A single turn carries every row of the set below to another of its rows. Some are shown first; where does it send the rows asked next?
bir: |  1.565 |  0.209 |  0.446 |  1.848 | -0.452 |  0.605 | -2.484 | -1.897 | -0.325 | -0.179 |  0.215 |  0.182 | -1.877 | -0.303 |  2.307 |  1.631 | -1.393 |  0.773 |  1.651 |  0.450 |  0.679 | -2.253 |  1.505 | -0.845 |  1.616 | -2.698 |
bebib: |  2.258 |  0.970 |  0.655 |  1.773 | -0.291 | -0.785 |  0.147 |  0.668 |  0.387 |  1.774 | -0.100 |  1.234 | -0.129 |  0.735 | -0.549 |  0.613 |  0.895 | -0.273 | -0.286 | -0.332 |  3.493 | -1.829 |  4.052 |  1.121 |  1.736 | -0.624 |
Tozo: | -0.597 |  1.627 | -1.206 |  2.426 |  0.422 | -0.642 | -0.671 |  0.500 | -1.265 |  1.657 | -0.565 |  1.411 | -0.569 | -0.262 | -0.106 |  1.263 | -0.636 |  1.571 |  1.215 | -1.020 |  2.051 | -0.943 |  4.642 |  0.116 |  0.484 |  0.251 |
Rif: |  1.091 | -0.322 |  0.912 |  1.456 | -0.591 | -0.419 | -0.137 | -1.114 | -1.194 |  0.625 | -0.272 | -0.124 | -0.384 |  1.556 |  0.812 |  0.745 |  1.517 |  1.163 |  0.790 |  1.124 |  3.180 |  0.788 |  1.575 |  2.598 |  2.234 | -1.255 |
mur: |  2.662 | -0.309 | -0.119 |  2.125 |  1.331 |  0.810 | -1.157 |  0.682 | -0.895 |  1.369 | -0.548 |  1.495 | -0.947 | -0.114 |  1.972 |  0.718 |  1.036 |  1.987 |  0.785 | -0.383 |  2.840 | -0.059 |  1.603 |  0.409 | -0.349 | -2.681 |
ful: | -0.789 |  0.033 |  0.519 |  1.358 | -0.008 |  0.867 | -1.194 | -0.827 | -1.272 | -1.988 | -0.416 | -2.171 | -1.292 |  0.450 | -1.437 |  0.498 | -0.986 |  0.389 |  1.430 | -0.134 |  2.095 | -1.721 |  2.185 |  0.087 |  0.841 | -0.067 |
gar: |  1.351 | -0.310 |  2.144 |  3.503 | -1.142 | -0.344 | -1.396 | -1.426 | -0.769 | -0.796 | -0.514 |  0.506 | -2.788 | -0.503 |  1.167 |  0.306 | -0.147 |  2.835 |  1.123 |  0.451 |  1.957 | -0.034 |  3.203 |  0.444 |  1.357 | -0.191 |
tadiz: |  0.900 | -0.339 | -0.997 |  1.599 | -2.092 |  1.635 | -1.602 | -1.493 | -0.462 | -0.419 |  0.973 | -1.622 | -2.387 |  0.591 |  0.171 |  1.321 | -0.895 |  0.776 |  0.904 |  0.855 |  1.206 | -0.845 |  4.270 |  0.757 |  1.386 | -1.141 |
zoko: |  0.677 |  1.496 | -0.005 |  2.080 |  1.088 | -0.646 | -1.635 |  0.245 | -1.838 |  1.066 | -1.470 |  0.689 | -2.619 |  0.526 |  1.577 |  2.620 | -0.906 | -0.209 |  1.371 | -1.103 |  2.202 | -0.508 |  2.879 |  2.160 |  2.585 | -1.027 |
luf: |  2.694 |  0.545 |  0.948 |  4.104 |  0.488 |  2.355 | -0.759 | -0.544 | -1.275 |  1.383 | -0.380 |  1.596 | -1.114 |  0.094 |  1.371 |  2.535 | -0.790 |  1.644 |  0.266 | -0.694 |  1.970 | -1.515 |  2.123 |  0.368 |  0.110 | -0.794 |
tipiv: |  2.961 | -0.219 |  0.168 |  4.620 | -0.384 | -0.535 | -0.580 | -0.572 | -0.243 |  0.225 |  0.161 |  0.801 | -2.934 |  0.057 |  1.553 |  0.844 | -0.697 |  1.665 | -0.213 | -0.695 |  1.937 | -2.359 |  2.662 |  1.172 |  1.794 | -0.925 |
lavo: |  0.740 |  1.250 | -0.301 |  2.184 |  0.420 |  2.111 | -1.403 | -1.013 | -1.162 | -1.338 | -2.218 | -1.058 | -0.298 | -1.232 | -0.602 |  1.430 | -1.772 |  1.015 |  0.717 | -0.722 |  3.201 | -1.608 |  2.488 | -0.795 |  0.873 | -1.178 |
gafov: |  2.255 | -0.051 |  0.604 |  2.614 |  0.017 |  0.301 | -0.742 |  1.253 |  0.261 |  1.453 |  0.512 |  0.264 | -2.004 |  1.486 | -0.092 | -0.724 |  0.462 | -0.330 | -0.007 | -0.135 |  3.514 | -0.948 |  4.786 |  0.712 |  0.725 | -1.088 |
boti: |  1.636 | -1.381 | -0.829 |  2.215 | -1.347 | -0.064 | -2.221 | -1.225 | -1.250 | -0.331 |  0.110 | -0.183 | -2.797 | -0.218 |  0.360 |  2.879 | -1.396 |  0.266 |  1.661 |  1.486 |  1.287 | -1.372 |  2.495 | -0.299 |  0.937 | -1.366 |
pel: |  0.452 |  1.178 |  0.017 |  1.182 |  1.756 | -0.769 | -1.518 |  0.977 | -1.787 |  1.012 | -1.054 |  0.507 | -2.575 |  1.107 |  1.178 |  1.885 | -0.152 | -0.801 |  1.625 | -1.382 |  2.300 | -0.759 |  3.133 |  1.965 |  1.585 | -0.920 |
zanu: |  2.198 | -0.017 | -2.136 |  1.193 | -0.085 |  2.029 | -1.350 | -0.809 | -0.408 | -0.417 | -0.079 | -0.613 | -1.402 | -0.393 |  1.112 |  1.354 | -0.155 |  0.973 |  0.600 | -1.025 |  1.873 | -2.329 |  3.969 | -0.395 | -0.747 | -2.066 |
dep: |  0.135 |  0.976 |  0.735 |  2.133 |  1.772 |  0.986 | -2.078 | -1.277 | -1.435 | -1.092 | -1.823 |  1.115 | -2.156 |  0.389 |  1.669 |  0.907 |  0.015 | -0.189 | -0.754 | -0.138 |  3.085 | -0.507 |  0.743 |  0.757 |  1.034 | -0.201 |
tubi: |  1.460 | -0.284 |  1.549 |  2.353 |  1.235 |  0.952 | -0.564 | -0.112 | -0.478 | -0.097 | -0.483 |  0.849 | -0.468 |  0.479 |  1.280 | -1.095 |  0.823 |  1.252 |  1.392 | -1.212 |  3.067 | -0.279 |  4.424 | -0.516 | -0.323 | -1.590 |
Mito: |  0.510 |  0.116 | -1.372 |  2.162 | -0.965 | -0.347 | -2.457 | -0.240 | -0.138 |  0.262 |  0.158 | -1.832 | -0.638 |  0.402 | -0.729 |  1.203 | -1.961 |  0.739 |  0.215 |  0.837 |  2.406 | -1.500 |  1.917 |  1.364 |  2.992 | -1.792 |
rafe: |  2.301 |  0.481 |  0.599 |  3.077 | -0.719 | -1.712 |  0.357 | -0.635 | -0.068 |  0.688 |  0.307 |  1.240 | -1.069 |  0.220 |  0.413 |  1.487 |  0.172 |  1.074 | -0.139 | -0.517 |  1.935 | -2.988 |  2.420 |  1.794 |  2.606 | -0.213 |
lemi: |  0.577 |  1.059 | -0.645 | -0.245 | -0.135 |  0.077 | -2.133 |  1.370 | -0.022 |  0.272 | -0.597 | -1.787 | -1.538 | -0.223 | -0.842 |  0.377 | -0.426 |  0.212 |  0.713 |  0.328 |  3.119 | -0.817 |  2.167 |  0.966 |  2.099 | -2.530 |
Resib: | -0.450 |  0.798 |  0.520 |  1.239 |  0.968 |  1.642 | -1.263 |  0.063 | -0.882 | -0.104 | -0.606 | -0.708 |  0.915 |  0.122 | -1.330 |  0.938 | -1.628 | -0.131 |  2.223 | -0.752 |  1.821 | -1.426 |  2.523 | -0.807 |  0.874 | -1.372 |
fuzi: |  2.214 |  1.280 | -1.253 |  2.015 | -0.610 |  2.093 | -0.680 | -1.347 |  0.104 | -0.356 | -0.967 |  0.246 | -2.225 | -1.360 |  1.381 |  0.316 | -0.905 |  0.927 |  0.816 |  0.206 |  1.511 | -1.589 |  2.188 | -1.288 |  0.962 | -2.700 |
Regav: |  2.048 |  1.591 |  1.534 |  2.610 | -0.171 |  1.462 |  0.744 | -1.117 | -1.740 |  1.222 | -1.029 |  1.374 | -0.384 |  0.050 |  0.706 |  3.181 |  0.150 |  1.232 |  0.556 | -0.495 |  2.403 | -1.416 |  1.635 |  1.317 |  1.486 | -0.405 |
vagot: |  2.537 |  0.198 | -0.095 |  1.371 |  0.555 | -0.355 | -0.295 | -0.746 | -1.274 |  0.512 | -1.559 |  0.868 | -0.187 |  0.013 |  1.666 |  1.326 |  1.942 |  1.810 |  0.310 | -0.084 |  3.773 | -0.440 |  1.005 |  1.614 |  0.625 | -1.730 |
kuf: | -0.576 |  0.850 |  1.117 |  1.947 |  1.594 |  1.315 | -1.845 | -1.128 | -1.305 | -0.732 | -1.162 |  0.639 | -1.768 |  1.370 |  1.106 |  0.312 | -0.083 | -0.969 | -0.469 |  0.260 |  3.216 |  0.277 |  1.431 |  0.951 |  1.546 | -0.288 |
pefu: |  0.565 |  0.298 | -0.219 |  0.731 | -1.088 |  1.301 | -0.579 | -0.668 |  0.186 | -0.546 |  0.792 | -1.026 | -2.885 |  0.586 |  0.010 | -1.067 |  0.101 | -0.299 |  1.631 |  1.071 |  0.990 | -1.030 |  2.696 | -0.568 |  0.853 | -1.725 |
rokim: |  1.511 | -0.086 |  1.221 |  2.354 |  0.733 | -0.446 |  0.073 | -1.566 | -0.468 | -0.531 | -1.228 |  1.232 |  1.361 |  0.395 |  0.594 | -0.275 |  1.149 |  0.964 |  0.823 | -0.931 |  3.308 | -1.147 |  3.613 |  0.098 |  0.631 | -0.480 |
kuli: |  0.153 |  0.928 |  0.633 |  1.750 | -0.378 |  0.289 | -2.138 | -0.493 | -1.105 | -0.754 | -1.229 | -0.558 | -1.251 | -1.373 | -1.190 |  2.321 | -1.837 |  1.406 |  1.791 |  0.196 |  1.176 | -1.936 |  1.193 | -0.491 |  0.965 | -0.152 |
galon: | -1.035 |  1.131 | -0.959 |  2.857 |  0.035 | -1.254 | -0.478 | -0.125 | -1.451 |  1.039 |  0.110 |  1.060 | -1.249 |  0.035 |  0.062 |  1.347 | -0.852 |  1.971 |  1.448 | -0.900 |  1.123 | -1.255 |  3.937 |  0.660 |  1.131 |  0.636 |
viki: |  1.266 | -0.003 |  1.902 |  2.656 | -1.247 | -1.387 | -0.816 | -2.013 | -0.507 | -0.816 | -1.280 |  0.768 | -0.601 | -0.182 |  0.029 |  0.496 |  0.752 |  1.796 |  0.586 |  0.790 |  2.913 | -0.583 |  3.140 |  0.767 |  1.518 |  0.875 |
deme: |  1.677 | -1.248 | -1.291 |  1.489 |  0.471 |  1.389 | -1.439 | -0.249 | -1.016 |  0.506 |  0.134 |  0.086 | -0.493 |  0.737 |  0.432 |  1.609 | -0.922 | -1.145 |  1.906 |  0.192 |  2.304 | -1.263 |  3.826 | -1.220 | -0.045 | -2.802 |
damu: | -0.679 |  0.846 | -1.792 |  2.742 |  0.841 |  0.041 | -1.382 | -0.931 | -0.128 |  0.264 |  0.199 |  1.328 | -0.073 |  0.238 |  1.131 | -0.677 |  0.048 |  1.869 | -1.543 | -0.013 |  2.927 | -1.031 |  2.031 |  0.306 |  0.947 | -0.534 |
sor: | -1.073 |  0.787 | -1.293 |  2.331 | -0.084 | -0.469 | -1.856 | -0.643 | -0.023 |  0.313 |  0.355 |  0.935 | -1.091 |  0.306 |  0.438 | -0.627 |  0.280 |  1.835 | -1.602 |  1.001 |  2.959 | -0.509 |  2.184 |  0.599 |  1.067 |  0.247 |
Zed: |  1.058 |  0.333 |  0.889 | -0.132 | -0.287 |  1.070 | -2.838 | -0.179 |  0.182 |  0.774 |  0.309 | -0.208 | -1.489 |  0.582 |  0.763 |  0.397 | -0.185 | -0.806 |  1.710 |  1.108 |  2.127 | -1.116 |  3.202 | -1.315 |  0.339 | -2.526 |
geg: |  0.993 |  0.739 | -1.273 |  1.448 |  0.555 | -0.099 | -1.397 | -0.032 | -0.420 | -0.660 | -0.415 | -1.274 | -1.123 | -0.674 |  0.837 |  1.089 | -1.340 |  1.409 |  0.816 | -1.024 |  1.750 | -2.170 |  0.686 |  1.243 |  2.854 | -3.121 |
konor: |  0.961 | -0.387 |  2.162 |  2.323 | -0.271 |  1.505 | -0.976 |  0.462 | -1.182 |  1.387 |  1.338 |  0.226 | -2.152 |  2.058 | -0.475 |  1.115 |  0.457 |  0.179 |  0.960 |  0.577 |  1.730 | -0.676 |  2.888 |  1.021 | -0.195 |  0.478 |
Zas: |  1.388 |  0.127 | -2.173 |  1.061 |  0.914 | -0.400 | -2.388 |  0.902 | -0.090 |  0.132 | -0.418 | -1.230 | -0.172 | -0.106 | -0.357 |  0.845 | -0.622 |  0.487 |  0.170 | -0.682 |  3.003 | -2.863 |  1.659 |  0.375 |  0.542 | -2.173 |
tipo: |  1.045 | -0.985 |  1.185 |  2.503 | -0.760 |  0.107 | -1.263 | -0.105 | -0.985 |  1.156 |  0.997 |  0.230 | -2.191 |  1.285 |  0.961 |  0.550 |  0.361 |  1.787 |  1.238 |  1.530 |  1.744 |  1.214 |  1.671 |  1.902 |  1.878 | -1.525 |
kiveg: |  0.990 |  0.773 |  2.089 |  0.926 | -0.092 |  0.829 |  0.662 | -0.011 | -1.655 |  1.148 |  0.120 |  0.504 | -0.933 |  1.478 | -0.609 |  2.004 |  1.479 |  0.077 |  1.092 | -0.024 |  2.376 | -1.256 |  2.103 |  1.571 |  0.448 |  0.521 |

deme -> Zed
pel -> kuf
vagot -> rokim
Now these:
gar -> tipiv
Zas -> Resib

